In the data rows, 50 means zero.
Here are some points, one per row:
{28, 25, 30, 26, 71, 41, 32, 19, 54, 54, 53, 29, 50, 72, 50, 38, 27, 52, 62, 61, 48, 43, 42, 47, 48, 38, 69, 33, 57, 70, 24, 48, 39, 55, 39, 43}
{46, 48, 71, 48, 45, 80, 40, 81, 63, 46, 53, 23, 34, 52, 41, 48, 58, 52, 56, 76, 47, 54, 64, 51, 69, 53, 56, 35, 45, 27, 38, 63, 60, 16, 64, 45}
{48, 61, 60, 48, 46, 35, 64, 27, 62, 62, 71, 73, 57, 65, 49, 55, 58, 13, 40, 83, 53, 48, 54, 48, 73, 41, 34, 69, 30, 50, 42, 76, 57, 33, 59, 62}
{59, 43, 75, 43, 53, 69, 67, 44, 67, 44, 33, 60, 60, 47, 17, 72, 43, 54, 68, 43, 64, 49, 30, 48, 63, 44, 40, 37, 70, 70, 52, 64, 55, 68, 57, 49}
{28, 58, 55, 76, 76, 81, 60, 26, 62, 63, 28, 46, 33, 32, 43, 41, 61, 39, 57, 31, 61, 53, 57, 82, 49, 60, 50, 43, 42, 54, 43, 59, 55, 61, 51, 64}
{58, 58, 54, 42, 74, 25, 79, 51, 56, 35, 31, 49, 48, 71, 96, 21, 38, 59, 58, 47, 57, 61, 48, 49, 71, 50, 34, 53, 63, 62, 56, 47, 48, 48, 54, 42}
{50, 72, 65, 64, 40, 42, 62, 42, 24, 50, 50, 75, 34, 36, 50, 46, 57, 73, 51, 46, 55, 65, 35, 41, 62, 32, 78, 36, 75, 26, 59, 57, 34, 35, 37, 32}
{61, 51, 39, 77, 49, 48, 30, 61, 58, 43, 51, 37, 38, 54, 74, 46, 22, 45, 38, 50, 32, 41, 28, 44, 80, 45, 56, 39, 41, 43, 62, 78, 42, 58, 40, 63}
{24, 63, 50, 58, 45, 45, 74, 66, 52, 65, 40, 53, 85, 76, 64, 72, 54, 44, 38, 24, 50, 13, 65, 34, 58, 57, 65, 34, 65, 42, 37, 56, 58, 38, 65, 49}
{64, 38, 38, 67, 47, 76, 43, 22, 59, 59, 60, 49, 68, 62, 50, 52, 30, 52, 72, 41, 38, 76, 34, 46, 55, 46, 64, 59, 55, 31, 47, 30, 74, 56, 68, 32}
{32, 53, 60, 57, 49, 54, 63, 42, 59, 42, 50, 38, 41, 80, 21, 61, 55, 90, 28, 51, 51, 56, 50, 51, 55, 51, 46, 38, 36, 31, 49, 36, 39, 56, 71, 58}
{55, 59, 52, 56, 74, 39, 43, 59, 31, 50, 69, 77, 50, 52, 41, 46, 21, 63, 43, 28, 60, 62, 71, 51, 34, 47, 47, 31, 58, 52, 55, 81, 62, 29, 65, 54}
{57, 40, 59, 48, 41, 29, 59, 60, 37, 75, 56, 34, 47, 72, 48, 35, 59, 39, 40, 39, 49, 70, 33, 43, 50, 85, 57, 55, 29, 23, 51, 61, 59, 69, 44, 60}
{41, 35, 87, 62, 54, 45, 46, 49, 37, 43, 47, 48, 46, 32, 66, 55, 40, 43, 22, 56, 53, 68, 37, 48, 39, 40, 46, 43, 68, 63, 42, 19, 68, 59, 48, 81}
{47, 22, 60, 24, 53, 49, 53, 63, 36, 44, 42, 75, 47, 51, 63, 44, 34, 48, 47, 51, 43, 37, 65, 72, 51, 38, 51, 51, 31, 36, 53, 12, 73, 25, 44, 40}
{48, 68, 70, 27, 55, 30, 28, 51, 54, 56, 51, 44, 40, 68, 55, 60, 63, 40, 69, 52, 56, 52, 32, 57, 38, 33, 34, 49, 57, 43, 68, 47, 76, 58, 44, 26}
{46, 42, 39, 50, 20, 38, 45, 53, 97, 22, 52, 53, 60, 39, 41, 51, 44, 43, 41, 42, 63, 77, 70, 65, 56, 71, 60, 50, 51, 61, 45, 60, 61, 50, 45, 40}
{37, 45, 54, 40, 35, 57, 54, 39, 33, 34, 66, 51, 50, 35, 51, 44, 44, 57, 48, 48, 42, 29, 47, 71, 74, 52, 60, 93, 58, 57, 50, 56, 32, 60, 74, 47}
{31, 54, 64, 40, 70, 69, 33, 73, 53, 52, 62, 53, 65, 41, 52, 55, 43, 32, 48, 41, 43, 65, 45, 65, 48, 51, 43, 67, 47, 37, 47, 49, 20, 58, 48, 43}
{61, 33, 56, 38, 56, 52, 54, 51, 33, 42, 62, 31, 40, 58, 49, 41, 65, 76, 60, 39, 56, 59, 54, 32, 36, 53, 35, 72, 70, 58, 38, 64, 28, 22, 40, 78}
{37, 55, 39, 65, 52, 34, 31, 32, 29, 64, 50, 24, 77, 30, 49, 62, 67, 69, 46, 45, 49, 56, 72, 51, 76, 40, 44, 48, 47, 66, 52, 43, 63, 39, 22, 51}
{80, 54, 49, 37, 72, 52, 30, 56, 35, 58, 40, 56, 39, 60, 35, 78, 46, 47, 25, 77, 36, 42, 60, 58, 55, 62, 33, 35, 71, 63, 52, 44, 34, 69, 43, 45}
{23, 66, 58, 57, 42, 50, 38, 30, 53, 52, 43, 73, 42, 58, 66, 74, 33, 59, 66, 49, 51, 53, 53, 40, 38, 75, 29, 77, 47, 28, 35, 48, 48, 48, 40, 70}
{57, 49, 40, 53, 38, 62, 46, 63, 74, 72, 67, 40, 41, 38, 57, 64, 25, 35, 65, 31, 45, 49, 59, 32, 44, 41, 25, 45, 58, 51, 62, 45, 33, 40, 30, 47}
{30, 50, 47, 59, 15, 69, 59, 62, 19, 33, 34, 40, 52, 60, 48, 45, 36, 37, 62, 61, 29, 55, 59, 44, 48, 35, 18, 42, 38, 67, 64, 53, 47, 58, 52, 48}
{66, 34, 46, 70, 45, 53, 39, 52, 40, 54, 30, 34, 43, 43, 58, 58, 56, 20, 41, 64, 47, 42, 36, 40, 40, 43, 79, 69, 79, 65, 40, 51, 61, 32, 58, 54}
{66, 46, 28, 51, 43, 55, 49, 39, 50, 46, 45, 44, 60, 56, 69, 46, 56, 62, 55, 67, 36, 43, 70, 92, 16, 52, 43, 40, 58, 30, 57, 59, 61, 50, 51, 79}
{66, 44, 61, 82, 58, 38, 70, 45, 48, 34, 32, 45, 50, 44, 47, 62, 47, 55, 63, 58, 37, 62, 64, 32, 48, 72, 47, 56, 27, 61, 64, 33, 45, 47, 41, 41}
{46, 64, 64, 33, 40, 45, 42, 54, 67, 30, 55, 56, 47, 67, 67, 32, 63, 39, 41, 45, 52, 57, 64, 45, 38, 32, 76, 35, 46, 53, 62, 46, 19, 69, 48, 60}
{72, 73, 50, 43, 64, 74, 39, 45, 56, 32, 54, 37, 73, 30, 67, 45, 61, 55, 45, 47, 56, 39, 48, 18, 38, 37, 39, 46, 39, 43, 32, 45, 65, 65, 80, 49}
{50, 65, 46, 49, 27, 29, 52, 54, 60, 74, 25, 70, 35, 36, 46, 32, 67, 62, 58, 53, 22, 52, 39, 58, 55, 37, 36, 43, 59, 39, 13, 62, 57, 60, 50, 53}
{57, 26, 49, 81, 46, 30, 34, 46, 57, 53, 61, 59, 28, 56, 50, 57, 63, 48, 51, 27, 58, 29, 57, 52, 27, 22, 38, 61, 41, 52, 61, 45, 32, 59, 85, 36}
{52, 47, 34, 50, 60, 43, 81, 76, 62, 37, 74, 47, 51, 60, 38, 55, 66, 52, 40, 46, 42, 68, 28, 60, 42, 22, 51, 64, 60, 61, 42, 53, 65, 35, 27, 52}
{42, 64, 45, 51, 64, 51, 45, 62, 59, 53, 69, 66, 36, 33, 47, 55, 52, 60, 74, 75, 55, 47, 57, 35, 62, 40, 78, 41, 29, 65, 64, 44, 51, 63, 35, 74}
{71, 81, 58, 34, 59, 32, 52, 38, 35, 30, 44, 20, 59, 31, 32, 60, 40, 25, 66, 31, 46, 48, 59, 60, 47, 53, 49, 56, 32, 38, 36, 54, 37, 48, 55, 42}
{73, 64, 29, 52, 30, 70, 57, 47, 36, 57, 53, 49, 29, 63, 65, 58, 47, 52, 35, 53, 99, 46, 48, 65, 67, 51, 44, 57, 58, 56, 52, 34, 54, 48, 41, 55}
{38, 43, 70, 59, 52, 49, 66, 49, 47, 58, 81, 39, 38, 49, 69, 56, 70, 53, 76, 72, 48, 44, 62, 56, 48, 65, 60, 40, 53, 58, 63, 66, 58, 63, 56, 23}
{36, 53, 36, 38, 45, 54, 38, 35, 53, 53, 50, 68, 59, 46, 43, 31, 71, 38, 48, 67, 42, 67, 62, 30, 50, 76, 39, 43, 81, 56, 69, 38, 43, 38, 75, 46}
{41, 70, 52, 55, 54, 50, 35, 38, 61, 43, 49, 50, 35, 63, 46, 32, 54, 51, 25, 51, 47, 29, 21, 54, 36, 64, 43, 45, 27, 69, 47, 41, 52, 12, 36, 32}
{57, 27, 49, 47, 30, 50, 34, 59, 28, 50, 66, 67, 80, 38, 59, 50, 65, 56, 61, 38, 60, 59, 25, 58, 63, 66, 35, 23, 23, 72, 31, 61, 48, 57, 62, 50}
{60, 61, 47, 67, 40, 53, 57, 47, 47, 44, 61, 68, 72, 66, 49, 63, 53, 36, 55, 65, 44, 59, 47, 68, 43, 51, 68, 38, 46, 50, 18, 35, 17, 40, 44, 45}
{30, 49, 22, 45, 54, 29, 61, 75, 56, 50, 51, 35, 35, 20, 53, 54, 48, 48, 63, 56, 61, 47, 35, 55, 48, 72, 43, 38, 63, 42, 38, 25, 39, 45, 71, 51}
{58, 54, 27, 45, 55, 54, 77, 49, 49, 62, 50, 59, 47, 45, 27, 42, 46, 48, 61, 47, 41, 46, 44, 39, 56, 47, 59, 51, 32, 52, 56, 33, 51, 44, 70, 78}
{47, 53, 46, 27, 35, 63, 48, 52, 39, 63, 37, 39, 25, 59, 41, 43, 44, 55, 42, 31, 46, 61, 77, 39, 45, 36, 67, 61, 43, 78, 30, 52, 57, 71, 44, 36}
{63, 28, 65, 30, 43, 53, 40, 30, 53, 34, 34, 56, 40, 51, 45, 49, 63, 33, 66, 26, 48, 21, 47, 42, 57, 54, 62, 31, 55, 39, 71, 49, 43, 40, 28, 66}
{56, 59, 54, 38, 47, 64, 48, 64, 69, 71, 33, 50, 77, 53, 60, 69, 65, 79, 59, 46, 36, 46, 36, 66, 48, 62, 61, 73, 39, 67, 73, 50, 43, 47, 51, 56}
{49, 55, 63, 53, 40, 55, 68, 48, 42, 70, 49, 41, 66, 34, 38, 26, 23, 55, 47, 72, 70, 37, 36, 43,  5, 56, 53, 54, 52, 57, 59, 61, 50, 57, 40, 42}
{71, 42, 71, 61, 51, 49, 56, 54, 62, 63, 75, 56, 59, 44, 39, 14, 52, 62, 38, 49, 39, 24, 74, 46, 65, 63, 37, 58, 64, 41, 37, 34, 54, 65, 30, 42}
{49, 51, 42, 37, 34, 24, 49, 54, 52, 30, 58, 49, 51, 39, 40, 67, 31, 68, 42, 55, 41, 28, 49, 46, 44, 60, 61, 59, 49, 44, 53, 53, 74, 64, 56, 53}
{39, 52, 35, 67, 65, 40, 20, 79, 44, 36, 30, 53, 69, 71, 21, 18, 57, 41, 73, 56, 80, 41, 50, 53, 55, 38, 56, 68, 59, 35, 60, 41, 57, 64, 40, 59}
{34, 46, 32, 40, 51, 57, 68, 32, 51, 58, 53, 35, 70, 30, 43, 54, 59, 39, 22, 43, 46, 58, 39, 57, 54, 32, 38, 42, 50, 27, 81, 50, 48, 58, 48, 50}
{62, 55, 50, 48, 66, 52, 34, 52, 46, 74, 47, 55, 37, 48, 48, 47, 46, 48, 32, 40, 40, 75, 52, 52, 49, 62, 71, 58, 50, 64, 74, 59, 53, 39, 65, 48}
{44, 43, 19, 48, 70, 71, 56, 56, 35, 18, 59, 69, 34, 50, 54, 61, 65, 41, 33, 43, 41, 44, 50, 38, 40, 62, 50, 57, 48, 43, 44, 64, 70, 70, 24, 30}
{56, 12, 42, 38, 65, 41, 51, 46, 58, 60, 12, 56, 53, 36, 62, 62, 50, 60, 37, 68, 81, 52, 61, 32, 45, 34, 44, 58, 30, 29, 51, 65, 32, 45, 47, 29}
There is one direction along which these points spread out most. How many in every 100 of the points above lie lower along it than each point below? Round to a whole number. More than half of the points above lie lower than the first one.
{23, 66, 58, 57, 42, 50, 38, 30, 53, 52, 43, 73, 42, 58, 66, 74, 33, 59, 66, 49, 51, 53, 53, 40, 38, 75, 29, 77, 47, 28, 35, 48, 48, 48, 40, 70} 17
{55, 59, 52, 56, 74, 39, 43, 59, 31, 50, 69, 77, 50, 52, 41, 46, 21, 63, 43, 28, 60, 62, 71, 51, 34, 47, 47, 31, 58, 52, 55, 81, 62, 29, 65, 54} 63
{47, 22, 60, 24, 53, 49, 53, 63, 36, 44, 42, 75, 47, 51, 63, 44, 34, 48, 47, 51, 43, 37, 65, 72, 51, 38, 51, 51, 31, 36, 53, 12, 73, 25, 44, 40} 91
{56, 12, 42, 38, 65, 41, 51, 46, 58, 60, 12, 56, 53, 36, 62, 62, 50, 60, 37, 68, 81, 52, 61, 32, 45, 34, 44, 58, 30, 29, 51, 65, 32, 45, 47, 29} 93
{39, 52, 35, 67, 65, 40, 20, 79, 44, 36, 30, 53, 69, 71, 21, 18, 57, 41, 73, 56, 80, 41, 50, 53, 55, 38, 56, 68, 59, 35, 60, 41, 57, 64, 40, 59} 81
{56, 59, 54, 38, 47, 64, 48, 64, 69, 71, 33, 50, 77, 53, 60, 69, 65, 79, 59, 46, 36, 46, 36, 66, 48, 62, 61, 73, 39, 67, 73, 50, 43, 47, 51, 56} 6
{46, 48, 71, 48, 45, 80, 40, 81, 63, 46, 53, 23, 34, 52, 41, 48, 58, 52, 56, 76, 47, 54, 64, 51, 69, 53, 56, 35, 45, 27, 38, 63, 60, 16, 64, 45} 28
{61, 51, 39, 77, 49, 48, 30, 61, 58, 43, 51, 37, 38, 54, 74, 46, 22, 45, 38, 50, 32, 41, 28, 44, 80, 45, 56, 39, 41, 43, 62, 78, 42, 58, 40, 63} 67
{28, 25, 30, 26, 71, 41, 32, 19, 54, 54, 53, 29, 50, 72, 50, 38, 27, 52, 62, 61, 48, 43, 42, 47, 48, 38, 69, 33, 57, 70, 24, 48, 39, 55, 39, 43} 98
{50, 72, 65, 64, 40, 42, 62, 42, 24, 50, 50, 75, 34, 36, 50, 46, 57, 73, 51, 46, 55, 65, 35, 41, 62, 32, 78, 36, 75, 26, 59, 57, 34, 35, 37, 32} 61
{62, 55, 50, 48, 66, 52, 34, 52, 46, 74, 47, 55, 37, 48, 48, 47, 46, 48, 32, 40, 40, 75, 52, 52, 49, 62, 71, 58, 50, 64, 74, 59, 53, 39, 65, 48} 65
{32, 53, 60, 57, 49, 54, 63, 42, 59, 42, 50, 38, 41, 80, 21, 61, 55, 90, 28, 51, 51, 56, 50, 51, 55, 51, 46, 38, 36, 31, 49, 36, 39, 56, 71, 58} 7
{66, 34, 46, 70, 45, 53, 39, 52, 40, 54, 30, 34, 43, 43, 58, 58, 56, 20, 41, 64, 47, 42, 36, 40, 40, 43, 79, 69, 79, 65, 40, 51, 61, 32, 58, 54} 96
{80, 54, 49, 37, 72, 52, 30, 56, 35, 58, 40, 56, 39, 60, 35, 78, 46, 47, 25, 77, 36, 42, 60, 58, 55, 62, 33, 35, 71, 63, 52, 44, 34, 69, 43, 45} 94
{36, 53, 36, 38, 45, 54, 38, 35, 53, 53, 50, 68, 59, 46, 43, 31, 71, 38, 48, 67, 42, 67, 62, 30, 50, 76, 39, 43, 81, 56, 69, 38, 43, 38, 75, 46} 41
